Each row has a name. Each piece below is followed by the name of the row it came from, unless a question asks for something else. Each question is about the rows just above it.

<19>: [  8  17  42 -40  54 -23   8  34  -4   2  -8  22 -13 -39  28  16  23   4
  42  19  -4   2  -7   3  32   0  21 -12  51  -7  22   1  20  -7 -26   8
   3 -30   9   2 -30  31 -20 -45]
<129>: [ 11   2   3   0 -12   6   0  -4 -21  -9 -18   8 -25  -2  20  -7   2   2
  10 -13 -19  -1 -25  10  -3 -16  24 -12 -16   2  28   1 -10   3   4  13
  -1 -14 -10   0  -4 -11  -9  -1]
<64>: [  0   6  15 -20  23 -13   7  17   0   0 -10  11 -13 -21  12   5  14   8
  19   6   2   2   0   9  21  -4  11  -9  22  -5  10   2   3   0 -12   6
   0 -13   6   4 -16  12 -14 -19]
<110>: [  4   3   2 -17  26 -33  34  23  -9  -6 -35  18 -44 -34  19  -5  25  29
  21 -10   2   2  -5  40  38 -24  31 -28   5  -9  25   9 -23  12  -8  20
  -5 -14   3  12 -29  -2 -32 -11]
What is the next entry after [ 10   2   3   0 -12   6   0]?  [-13]
[  8  17  42 -40  54 -23   8  34  -4   2  -8  22 -13 -39  28  16  23   4
  42  19  -4   2  -7   3  32   0  21 -12  51  -7  22   1  20  -7 -26   8
   3 -30   9   2 -30  31 -20 -45]  <19>
[ 11   2   3   0 -12   6   0  -4 -21  -9 -18   8 -25  -2  20  -7   2   2
  10 -13 -19  -1 -25  10  -3 -16  24 -12 -16   2  28   1 -10   3   4  13
  -1 -14 -10   0  -4 -11  -9  -1]  <129>

<6>: [-21 -57  27 -10 -13  27  -3  -4   4 -14]
<26>: [  1  -8 -27  17  11  -5  10 -14   3   4]
<109>: [ -2   8  27 -21 -21   3 -10  19   5   3]
<145>: [ -3   5   9 -12 -34  -5 -10  15  22   6]
<70>: [ 32  27 -57  40   6  47  28 -35  17 -43]
<4>: [ -1  -5  17 -18   1  -4   0   9   6  -5]
What is the next entry after [-21 -21   3 -10]?  [19]
Give the next entry after [ 28 -35  17].  [-43]
Give the next entry after [  8  27 -21 -21   3 -10  19   5].  [3]
Give the next entry after [ 27 -57].  [40]

<127>: [-56 -40 -35  44  40   1 -47  17 -53 -24  33 -31 -13  17]
<81>: [ 34 -32  36  14  28 -26 -52  21 -48  24 -15  -6 -46  51]
<44>: [ 38  51  12  36  -5 -54  36 -49 -16  59  57  59 -45 -16]
<99>: [  6  25  35 -45  -1 -41  37  48 -32  25 -49  -5 -20  42]
<112>: [ -2 -54  36 -49 -16  59  57  59  -1 -27 -47  14  -2  45]
The next entry after [-26 -52]:  [21]
[ -2 -54  36 -49 -16  59  57  59  -1 -27 -47  14  -2  45]  <112>
The next entry after [ -5 -54  36 -49 -16  59  57  59]:  [-45]

